(4): [161 108 132 124 170 103 149 152  98 150 119 113 163 160 158 188 105 173
 176 124 123 131  88 148 127 154  89]
(110): [107  91 114 142 121  70 102 137 135 171 173 105 160 163 188 158 119 113
 176 120 129 131 116  63 133  42 130]
(53): [161 108 132 124 170 103 149 152  98 150 141 148 149 163 188 158 119 113
 176 120 129 131 116  63 133 113 146]
(132): [161 108 132 124 170 103 149 152  98 150 141 148 149 163 188 158 119 113
 176 120 129 131 116  63 133  42 130]
asked: [173 105 160 163 188 158 119 113]	(110)
asked: [161 108 132 124 170 103 149 152  98 150 141 148 149 163 188 158 119 113
 176 120 129 131 116  63 133  42 130]	(132)

(26): [150 160 110 182 112  65  84  65  98 134 155 135]
(45): [150 160 110 182 112  65  94  65  98 134 155 130]
(104): [150 160 110 182 112  65  94  65  98 134 155 135]
asked: [150 160 110 182 112  65  84  65  98 134 155 135]	(26)
asked: [110 182 112  65  84  65  98 134 155 135]	(26)
asked: [150 160 110 182 112  65  94  65  98 134 155 130]	(45)
asked: [155 130]	(45)

(19): [100 203 150 163 128]
(92): [190 122 114 100 129]
(80): [100 203 150  87 123]
(22): [100 203 150 163 127]
asked: [100 203 150  87 123]	(80)
asked: [122 114]	(92)
asked: [100 203 150 163 128]	(19)

(49): [ 71 148  79 119  69 106 166 114  86 166  91 125 168 137 167 113 166 130
 148 214 127 131 113 163 114  75 176 130 123 132 122 130 106 158 160 164
 183  76 125 150 141 119 147 165 129 122 114  96  69 117]
(41): [ 95 145 143  75  98 147  94 114 119 120 147 112 131 152 122 153 124 111
 167  89 139 102 178 149 127 128 108 151 140 130 134 103 208 124  71 148
  78 119  69 106 115 169 133 113 141 173 107  62 124 130]
(95): [149 140 143  75  98 147  94 114 119 120 147 112 131 152 122 153 124 111
 167  89 125 126 178 149 127 128 108 151 140 130 134 103 208 124  71 148
  78 119  69 106 115 169 133 113 141 173 107  62 124 130]
(82): [201 204 133 119 156 101  46 124 125 156 120 107 120 179  94 122 139 127
 129 115 170 163 121 177 150 175 143 119 132 128 115  70 128 170 118 111
 106 106 126  96 130 105 155 147 134 142 172 108 119 108]
(93): [ 93 151 179 140 120 188 110 153 117 162 101  95 104 133 161 142 122 130
 151  89 134 152 154 170  96 173 166 120 129  73 155  81 188 140  98 109
  94  89 135  95 130 154 121 143 129 153 106  93 122 147]
asked: [ 75 176 130 123 132 122]	(49)
asked: [ 95 145 143  75  98 147  94 114 119 120 147 112 131 152 122 153 124 111
 167  89 139 102 178 149 127 128 108 151 140 130 134 103 208 124  71 148
  78 119  69 106 115 169 133 113 141 173 107  62 124 130]	(41)
asked: [179 140 120 188 110 153 117 162]	(93)

(81): [ 80 170  93  54  67]
(88): [113  89 180 112  50]
(77): [170  80  90  54  67]
(20): [ 80 170  90 112  50]
asked: [93 54]	(81)
asked: [ 89 180 112]	(88)
asked: [ 80 170  93  54  67]	(81)
asked: [170  80  90]	(77)
asked: [170  90 112  50]	(20)
asked: [170  90]	(20)

(75): [116 162 147 121 107 135 122 100 159]
(27): [170 160 100 121  58 122 183  22  99]
(66): [178 195 129 157  88  93 225  77 106]
(63): [101  22 122 100 160 121  58 183 138]
(140): [194 160 100 121  55 141 182  93  67]
(147): [132 111 147  96 126  77 128 130 145]
asked: [ 22 122 100 160 121  58 183]	(63)
asked: [170 160 100 121  58 122 183  22  99]	(27)

(178): [132 131 115 170 189 160 189 162 164]
(165): [182 196 101 170 150 102 164 148 146]
(94): [191 209 101 157 114 102 146 148 164]
(18): [ 68  47 185  28 122 102  69 128 138]
(125): [182 196 101 170 150 122 174 155 133]
(7): [157 170 101 170  91 130 122 100  96]
(173): [172 190 101 163  91 117 126 109  99]
(168): [157 157 108 176 177 147 189 162 153]
(143): [ 63  47 188  15 110  92  59 125 133]
asked: [130 122 100]	(7)
asked: [157 170 101]	(7)
asked: [157 114 102]	(94)
asked: [170 150 102 164]	(165)
asked: [185  28 122 102  69 128]	(18)
asked: [146 148 164]	(94)

(72): [131 108 134 132 114 128 130 123 136 139 108 146 146 136 113 113]
(9): [108 134  87 102  99 168 123 125  96 107 108 146 146 136 113 113]
(98): [134 134 134 128 130 132 114 123 136 139 135 131 118 138 133 138]
asked: [108 134 132 114 128 130 123 136 139 108]	(72)
asked: [ 87 102  99 168 123 125  96 107]	(9)
asked: [128 130 132 114 123 136 139]	(98)
asked: [ 99 168 123 125]	(9)
asked: [ 99 168 123 125  96 107 108 146 146 136 113 113]	(9)

(10): [ 65 138 161 155]
(134): [169 183 139 124]
(33): [169 183 139 174]
(8): [169 183  58  37]
asked: [169 183  58  37]	(8)
asked: [169 183 139 124]	(134)

(24): [132  86 144 118 116 108 130 130  90 122 146 125 136 145 116 139 104 134
 106 156 107 150 117 103 113 108 122 139 120 126 131 116  93 131 128 126
 131 122 149 125 108 105  82 138 131 139 135 117 128 140 132 125 154 123
 121 122 129 128 132 124]
(56): [125  84 103  97 102 103 133 125  86 174 131 146 137 157 122 125 108 107
 150 123 153 149 113 120 148 109  60 119 141 147 106 124 140 126 169 122
 109 154 120  73 167 112 117  98  86 114  97 150 143 131 114 120 115 110
 134 118 128 146 152  69]
(40): [121 137 106 138 113 103 133 125  86 174 131 146 137 157 122 125 108 107
 150 123 153 149 113 120 148 109  60 119 141 147  93 124 140 126 169 122
 109 135 120  73 167 112 117  98  86 124  97 150 143 131 114 120 115 110
 134 118 128 146 152  69]
(79): [161 126 112 151 146 131 138 114  89 127  99 136 135 169 131 124  86 146
 111 120 122  75  92  95 101  80 109 178 112 116 148 131 120  93 141 189
 134 123 137 192 144 133 144 149 126 100 112 138 130 205 126 111  99 140
 156 138 146 116 143  97]
(48): [142 108 140 154 147 161 150 126 121 124  82 161  34 134  93  27  94 129
  70  99 116 187 171  87 193 146  72 106 118  93 109 102 125 130 100 123
 125  84 103  97 100  93 135 101  84 132 132  85 157 113 130  93 161 150
 113  98 101 105  27 129]
asked: [125  84 103  97 100]	(48)
asked: [169 131 124  86 146 111 120 122  75  92]	(79)
asked: [146 131 138]	(79)
asked: [132  85]	(48)
asked: [128 126 131 122 149 125 108 105  82 138 131 139]	(24)
asked: [131 122 149 125 108 105  82 138 131]	(24)
asked: [147 106 124 140 126 169 122]	(56)

(112): [169 126 144 158 226 155 151 149 118 139 125 125 190 122]
(6): [226 155 151 149 118 139 123 125 190 118 149 139 190 122]
(16): [156 131 139 167 164 136 140 172 202 147 129 182 197 186]
asked: [149 118 139 125 125]	(112)
asked: [126 144 158 226]	(112)
asked: [169 126 144 158 226 155 151 149 118 139 125 125 190 122]	(112)
asked: [226 155 151 149 118 139 125 125 190]	(112)
asked: [139 167 164 136 140 172 202 147 129 182 197]	(16)

(116): [106 214 162 133 120  88]
(70): [119 159 152 103 121  95]
(37): [119 159 162 120  88 133]
asked: [106 214 162 133 120  88]	(116)
asked: [119 159 162 120  88 133]	(37)
asked: [159 152 103]	(70)
asked: [162 120]	(37)
asked: [162 120  88 133]	(37)
asked: [133 120]	(116)

(25): [109 201 150  68 118 164  54 122 127 112  59 107 192 155  78 132 154  58
 119 120 123  47 154 108 119  93 175  98 147 139 124 139 150]
(21): [148 158 129 155 124 102  86 150  47 153 139 136 149 104  90 123 112 125
 184 127 126 194 184 144  72 156 179  97 141 171  78 122 121]
(42): [123 141 101  92 129 101 157 182 143 124  62 109 201 150  68 132 154  54
 119 127 112  59 159 116 132  92 163 103 149 140 113 124 152]
asked: [109 201 150  68 132 154  54 119 127 112  59]	(42)
asked: [148 158]	(21)
asked: [149 140 113 124]	(42)
asked: [182 143 124]	(42)
asked: [109 201 150  68 118 164  54 122 127 112  59 107 192 155  78 132 154  58
 119 120 123  47 154 108 119  93 175  98 147 139 124 139 150]	(25)
asked: [149 140 113]	(42)

(89): [162 129 104 127 125 103 121]
(164): [129 175 139 115 177 115 168]
(118): [150 104 152 116 184 152 121]
(142): [ 91 120 113 139  52 106 117]
(109): [144  60 127 125 104 124 101]
(121): [112  84 125 132  44 102  90]
(154): [116 125 154 112  67 127  47]
(52): [107 138 111 132  77  78 156]
(114): [122 131 125 104 127  89 108]
asked: [175 139 115 177]	(164)
asked: [104 127 125]	(89)
asked: [ 91 120 113 139  52 106]	(142)
asked: [127 125 104]	(109)
asked: [125 104 127]	(114)
asked: [112  84 125 132]	(121)
asked: [139 115 177 115]	(164)

(14): [ 26 103  82  67 132 184]
(3): [ 85 194  75 166 217  68]
(184): [ 62 121  91 205 224 111]
(12): [139 162  96 168 141 138]
(44): [ 55 188 202 173 113  47]
(169): [137 173  57 209 212 126]
(96): [ 58 103 143 154  97  80]
(119): [138 133 158 125 127 163]
(161): [ 47 135  67 184 132  82]
asked: [103  82  67]	(14)
asked: [162  96 168 141 138]	(12)
asked: [135  67 184 132  82]	(161)
asked: [97 80]	(96)
asked: [ 67 184 132  82]	(161)

(5): [124 112 104 133]
(54): [144 149 148  98]
(62): [108 154 139 175]
(151): [117 200 125 131]
(78): [135 241  91 118]
(74): [154 140 136  82]
(29): [118 104 112 143]
asked: [154 139]	(62)
asked: [140 136  82]	(74)
asked: [104 112]	(29)
asked: [124 112 104]	(5)
asked: [104 133]	(5)
asked: [118 104 112]	(29)

(141): [ 85 163 101  90 169 133]
(71): [ 44  71 136 138 112 133]
(36): [110  85 160 173  80 123]
(105): [118  95 156 166  87 126]
(145): [ 78  61 167 182  69 122]
(15): [ 78 167  61 108 144 134]
asked: [ 85 160]	(36)
asked: [167 182  69 122]	(145)
asked: [118  95]	(105)
asked: [ 78  61 167]	(145)
asked: [ 61 108 144 134]	(15)

(28): [143 124 132 124 134]
(129): [161 138 118 146  44]
(55): [122 121 125 124 145]
(139): [130 146 135 119 117]
(149): [120 112 122 115 187]
(136): [119 126 134 124 165]
(87): [135 146 130 120 125]
(38): [127 119 140 137 130]
(186): [117 120 128 120 179]
asked: [135 146 130 120]	(87)
asked: [130 146 135]	(139)
asked: [119 126 134 124]	(136)
asked: [126 134 124]	(136)
asked: [121 125 124 145]	(55)
asked: [130 146 135 119]	(139)

(108): [209 206 209  31 209  38 161]
(58): [173 176  96  96  97  96  98]
(135): [124 124 135 120 121 121 121]
(157): [124 124 135 135 135 135 135]
(2): [144 145  99  99  99  99 100]
(158): [ 38  31 209 209 206 209 205]
(117): [ 50  44 203 203 201 203 200]
asked: [ 38  31 209 209 206 209]	(158)
asked: [ 44 203 203 201 203]	(117)
asked: [209  38]	(108)

(195): [147 172 140 127 129 182 171 139 105 104 119 125  90  90 133 190 131 108
 139 135 168 144 135  90 116 119  94 142 158  92 162 113 134 103 160 115
 103 106 125]
(23): [147 105 151 102 144 110 139 124 132 101  89 121 118 112 113 142 118 115
 102 106 130 134 116  83  77 140 139 175 149 132 133  86 123  93 123 129
 115  91 175]
(171): [150 101 166  97 144 110 133 135 128 135 116 108 132 117 103 139 120 121
 114 118 148 131 120  97  88 127 139 184 136 141 140  93 130  98 115 156
 121  93 179]
(106): [152 112 140 108 143 111 140 124 117 100 101 135 137 115 127 139 118 114
 105 116 110 119 116  97  58 120 135 176 154 137 127  75 144 106 123 106
 129  97 171]
(13): [ 90  90 133 188 138 110 139 124 132 101  89 121 118 112 113 142 118 115
 102 106 130 134 116  83  77 140 139 175 149 132 133  86 138  93 123 129
 115  91 175]
(31): [130 139 116 133 123 132 140 133 120 127 126 142 147 121 121 122 129 131
 146 131 121 126 145 130 105 128 121 139 137 123 130 135 140 106 114 118
 134 140 140]
(183): [109 165 199 108 117 103 143 145 106 172  70 122 118  82 153 165 141 111
 119 175 211 149 100  98 116 108 119  97  96 102 160 130 114  92 156 156
  95 104 145]
(73): [ 86 184 161 119 121 111 153 118 108 154  72 158 114 100 147 172 140 127
 129 182 171 139 104 104 119 125 113 112 125  97 155 115 125  94 164 127
 123 110 128]
(61): [126 117 132 120 132 122 133 121 131 101 136 127 115 121 130 131 126 131
 114 140 125 129 121 122 137 120 120 138 121 126 106 128 124 137 141 115
 133 124 122]
(86): [128  87 170 120  82 118 133 200  81 129 103  83 155 117 140 130 126  90
 111 169 185 116  86 110  95 120 152  94  76 138 139 146 115 114 145 169
 118 141 174]
(128): [130  96 157 116 140 101 128 125 122  92  91 137 131 121 135 132 123 140
  89 136 114 119  75 107  80 140 159 133 147 137 130  67 123  93 122 133
 133  91 171]
asked: [120 121 114 118]	(171)
asked: [147 172 140 127 129 182 171 139 104 104 119 125]	(73)
asked: [ 90  90 133 190]	(195)
asked: [101 128 125]	(128)
asked: [ 97 144 110 133 135 128]	(171)

(201): [135 148 149 124 166 201 148 143  93 126]
(69): [104 195 234 123 153 241 146 141  77 161]
(190): [115 161 172 141 196 178 193 124  44 152]
(202): [127 127 130 129 126 129 204 119 136 142]
(30): [129 133 130 127 132 129 132 128 129 129]
(160): [117  50 121 115  86 100  87 163 157 142]
(150): [124  91 195 133  74  91 135 124 136 134]
(187): [127 127 130 129 126 129 128 128 129 128]
(120): [130 133 135 126 142 142 144 127 129 131]
(127): [128 125 133 128 126 126 128 130 124 129]
(198): [124  91 195 133  91  74 135 132 107 130]
(200): [119 153 160 138 182 165 177 125  63 146]
asked: [133  91  74]	(198)
asked: [127 132]	(30)
asked: [138 182 165 177 125]	(200)

(137): [171 134 128 150 118  53 129  96]
(65): [116  79 106 118  72 118  57  92]
(107): [150 119  53 129  96  41 202 134]
(90): [134 171 138 141 150 125 117 147]
asked: [171 134]	(137)
asked: [150 118  53 129  96]	(137)
asked: [128 150 118  53]	(137)
asked: [119  53 129  96  41 202]	(107)
asked: [119  53 129  96  41]	(107)

(68): [ 50 104  96  50 104 104]
(17): [124 126 154  50 104  99]
(126): [ 51 108 124 125 182 231]
asked: [124 125]	(126)
asked: [ 51 108 124 125 182]	(126)
asked: [104  99]	(17)
asked: [ 50 104  99]	(17)
asked: [124 126 154]	(17)

(60): [132 154 141 132 115 152 112 119 124 237 120 115 142 101 118 118 140 116
 130 131 128 117 114 141 164 127 102 118 117 133]
(39): [115  86 139 115 134 144 144 117 120 137 137  98 141 133 100 134 115 109
 137 109 112 139 141 108 117 158 122 118 117 123]
(57): [136 157 139 136 114 148 110 126 132 237 129 119 133 101 112 118 143 112
 122 130 128 118 117 139 163 129  98 117 123 139]
(131): [130 108 125 130 125 128 139 126 129 143 120 133 139 131 131 133 125 134
 130 130 123 130 133 127 118 119 124 125 116 123]
(153): [128 138 126 128 134 139 131 129 134 153 132 129 146 128 127 117 125 125
 124 150 134 141 129 132 119 118 132 103 130 130]
(51): [130 134 125 130 134 143 135 131 135 148 134 129 142 129 126 120 125 129
 122 148 136 140 129 132 122 118 132 102 129 133]
(155): [136 157 139 136 114 148 112 126 132 237 129 119 133 101 112 118 143 112
 122 130 128 118 117 139 163 129  98 117 123 139]
asked: [136 157 139 136 114 148 112 126 132 237 129 119 133 101 112 118 143 112
 122 130 128 118 117 139 163 129  98 117 123 139]	(155)
asked: [120 133]	(131)

